One vector is turned by the same rotation once a step. Each row is the vector after some number of steps, and that number follows the row.
The counts run from 0 to 312.
[-18   9 -30  -2  55  -3  -3  25  -4 -23 -11 -26   0  38  15   7  13 -18
  13  -2  -3  -5  18  26  -1 -31 -10  12  17 -14 -15  11 -38 -17   6 -33
 -26  14   6 -10   3 -10] => 107
[  8 -11 -15   0  -2 -19   3   3 -56  -2  -4 -42   1 -33  16 -39  28  -8
 -14 -21  18  -1  -6 -27 -21 -24   5 -24  -9  -1  -6  -2  36   2  -2  19
 -15  12  26  26  -4  19] => 229
[ -4  21  20   4 -17  -3   1  -5  -2  17  10  27  20  18   6  10 -35   8
  20  -6  15  11 -17 -27  -3  -5 -67   2  17 -20  31  22  10  17   4  18
  30   7 -14  -5  22 -34] => 125
[ -1   4   4   1 -14 -35 -31 -19  12 -20  12  15   7   0 -12  30 -23  -5
  -8  29  -5 -12  -1 -15  24  -8  20  22  12 -17 -35  -6  36 -20   2  32
   1   3 -19  24  30  33] => 38
[  5  19 -14  40 -21 -24  10 -15  46  -1  -6  30   4 -10 -34  22  11  16
  -1 -33  -3  20  -8  23 -13  -8  26  18  -2   5  20  -3   8  -2 -20  14
  -5 -32   4  27 -28  14] => 183
[-19  -2  26  34   6 -20   3  -4   2   8  10  11   3  32  11  42  16  -4
  15  -8  23  28  21  -3  -1 -39 -13  41  13  -2  17  31  22  16  -7  18
 -10   5  -5   8  13   3] => 132
[ 26  -1 -11 -24   5 -30   5 -43 -10 -11  -1   7  -6 -14   6  -7 -20  11
  25 -10 -25   9  22   9 -16 -32 -15  29  40   4 -17 -36  -3  26 -26   7
  12  14  14  26 -10  27] => 265
[  5  31 -14   1   6 -23  15  22  52 -36 -26  22  -2   1  -4  16 -13  -3
  15  -3 -17 -18 -15  63   2  24  26  26  27  -7  -3   1  -7 -20  12   3
   1   8 -17  11  -9 -20] => 64
[-20  -6  29   4  24  -1  -3  -9 -30  15  21   5  -5  16   6  -4  13  -2
 -14  26  19  27  -7 -56   1 -14 -19 -15  -3 -14  38  12 -24  33  14  15
  -7  20  -1  -7  24  -8] => 134
[ -3  30  -5  25 -12  -7 -28  20  26 -25   8   4  -1 -10 -17  -6  16   4
 -22  17   2  -9 -37   5  -5 -15  42 -19 -12 -22   8   9   1 -20   1   1
 -32 -34  -1   2 -19  21] => 187
[ -5   2   9  -3  47 -23   1 -18 -11  28   7   2   4  13 -12  -1  12   1
  19  21  -7  31  18  -2  -6 -55   3  17  19 -19  11 -12 -27  30 -32  -6
 -19  10  13  11   7  40] => 141
[ -5  -1   3 -10  25  22   8  18 -14  22 -15 -46   0 -18  -5 -25  20 -23
   1  11  15   0 -13  11  18  28  12 -26   9  -5 -24 -19  34 -10 -10 -21
 -16 -20  -7 -51  16  -6] => 84
[-12   0  34 -29  -7   5 -36  -9  -8 -27  14  17  -5  28  16  21 -25 -10
  -3  47  -1 -24  13   5  16 -12  17  17  13 -20 -18  15  18   0  15   5
  -1   6 -21  -2  29  20] => 282
[ 17  15  -4  37 -10 -32   1   0  -9 -25   7 -13 -13 -17  19  -8  27  -4
 -31 -24  16  12  -5  -3 -22 -13  18   0 -20  10   8  18  49   3 -12  18
 -16  31   4  43 -21  16] => 221
[ -7 -19  15  12  -6  30  18   2  11  29 -10  -3 -13  -5 -36   8  43  24
  -3 -11   0  14  11  35 -10   4  42   7  -6  28  14 -10 -10  12 -17 -20
 -23 -53  10 -17 -22  21] => 174
[ -9   4 -24  -8  23   9  -6  19  14   1 -22 -37   8  20   6   2  10  -6
  39  -7  -1  -4  -2  44  -4 -33 -26  13  36 -20 -23  -8   1  -6 -18 -27
  -6 -41  13 -30 -11 -13] => 115
[ 23 -13  -2 -17 -24 -39  12 -16  20 -11  -1   4  -6 -37 -12  15   3   9
  10  -5 -17  14  -4  20   4  -5  17  29  36  -1  -5 -47  25   6 -10  19
  22 -26   6  25  -9  14] => 29
[  9  -3  40   5 -11   6  38 -13 -31  30  -1  -4   0  20 -25  -7  24  -3
 -16 -19   6  18   9 -31 -17  18   9   9 -21  16  37  20  25  28  -7   1
  -2 -22  20   6   4  18] => 169
[-22   6 -22  12   2 -29  23  25   9 -32 -32  -9  13  23   4  29  23 -20
  -1 -23  14  -5   9  19  12   3  16  32  10  -6 -29  12  31 -31  30  30
  -7  -9  -8  28   1 -13] => 72
[-10 -26 -44  30   7  -3 -13  24 -12 -33   0 -39 -27 -20  18  -7  42  12
 -28 -24   9 -17   2  -8  -7 -17  23  -5 -15  24 -10  11   1 -19  12  -5
 -27   2   4   1 -25   5] => 225
[-20  -9  25 -19  -9  22   2   5 -18   7 -15  28  13  63 -19  12   4   3
  11  -9   7 -12  40  15 -11  -8   6  22  -9   2   4  30 -25  11   7 -16
 -16 -24   7   4   9  10] => 167
[ 12 -27  29  -1  -4  -5  18 -20 -40  -6  20  -6 -32  -6  16  14  14   2
 -31   5  10  18  10 -46  11  13   4  25  -4  21  22   0  23  28   9  11
  16  26  10  19   5  12] => 15
[  7  22  25  22  -9   0 -11   1  -3  19  21  -7   4  -3  11  -4 -11  -2
 -13  19  16  17 -36 -48  10   0 -39 -15   5 -23  33  23  36  25 -10  10
  18  -3  -7 -14  22 -27] => 126
[-22  14  -3  38   5  10  13  27  47   0 -12   0  -4 -14  15  17  20  -4
   6  -6  21   9 -23  53   6   6  -5   3  22  -1  -3  13  27  -4   1  -3
  -3 -10 -23 -37  -6 -33] => 93
[-19   5  26  13  18 -19 -12 -19 -15  18   7  30  16  35   3  21 -11  -1
  12  18  27  18  17 -31  -6 -39 -35  16   5 -10  25  28 -19  25   9  24
  -2  42 -11   8  25  -2] => 133
[  6 -23 -37 -25  14  31  -7   6 -30 -24  -7 -16 -14   1   6 -44 -15   7
  -1 -18  -9 -33  17  -7 -14  -8 -14 -28 -16   9 -21  -4 -24 -13  -4 -38
   3   6  13  -8 -18   3] => 232
[  9 -29  28   2   8 -24  -7 -21 -33  -5  18 -15 -40  -9  22  12  23  -2
 -21  32  15  19  16 -14  15 -18  28  34   6  12  -9 -11  33  24 -10   7
 -13  30   0  12  15  34] => 16
[-23  -9 -40   9  18  -2  -7  22   4 -25  -5   1   7  -1  -6   7  11  -4
 -23  10 -14 -13 -10 -21  18  40  12 -18  -3  -6  -5  -8 -29 -47  48   3
  11  11 -25  -6   2 -34] => 70
[-17  11 -14  13  52  -7  -4  25   0 -22   0 -43  -9  19  29   2  40 -21
  -7  19   9   2  -5   5  10 -40  17  -4  16 -25  -8  -1   2  -8  -7 -19
 -25  13   7 -13   5   5] => 106
[ 16  42   3 -12  15 -38   2 -15  33 -19  -3  22   7 -27   3   6 -13  -7
  -2  33 -23   3 -28  32   9   3  31   9  25 -30  -8 -25  26  -3 -13  15
   9   7 -12  27   7  23] => 303
[ 28  -3  -3 -11 -15  -3 -21  19  35 -48   4 -11 -17 -22   1   8   2  -5
 -12  25 -29 -16 -27   7  26   9  27   4  14 -12 -12 -21  17 -14   6  -9
  10 -36  -5 -11  -1   3] => 33
[ 21  -8   1   1 -25  28 -46   4  28 -33   7  11 -28   2  27  24 -33  15
  12  22   4 -32  10  27  13 -21 -11  22  12   3 -28  10  18 -10 -12 -27
  13 -15 -18 -16  -6  -4] => 4
[  5  26  -7  17 -13 -34   2 -24  27   3   1  53  25  -2 -38   0 -21  22
   6  -8  -3  10  -7   6 -16 -17  10   4  -1  -9  10   0 -22   3 -12  34
  -5   6  -7  47 -12  20] => 184
[ 26  13  16  21 -27 -11 -20 -16   2   0  11   1  -9 -17  20   1 -33  15
  17  -5  14   3   3  17  -3 -23 -22   8  14   7 -28   0  61   8 -34   9
  18  12 -12  11   3  21] => 243
[  1  18  19   8 -15   1 -37  16  22  -9  28 -11   7   8  -3   9  -3   3
 -17  30  -9   0 -34 -30  17 -28  17  -6  -1 -40   4  16  28 -11 -11  -4
 -12 -57   2 -10   9  19] => 157
[ 18  23 -10  13  12 -32  38  -3  15 -14  -4   6   9 -20   1   1 -11 -11
 -29 -22 -21  20 -19 -32  13  51   9  -2   1  -4  15  -2  11 -15  23  25
  32  21 -11  31   1 -28] => 66
[ -4   1  -5 -14   7  -2   5   8  20   7 -18   0   9  19 -10  16  22  19
  32 -14 -17  12   6  43  -6 -44   7  25  24 -11  13 -12 -34  22 -15 -14
 -13 -50  20  -8 -27   0] => 145
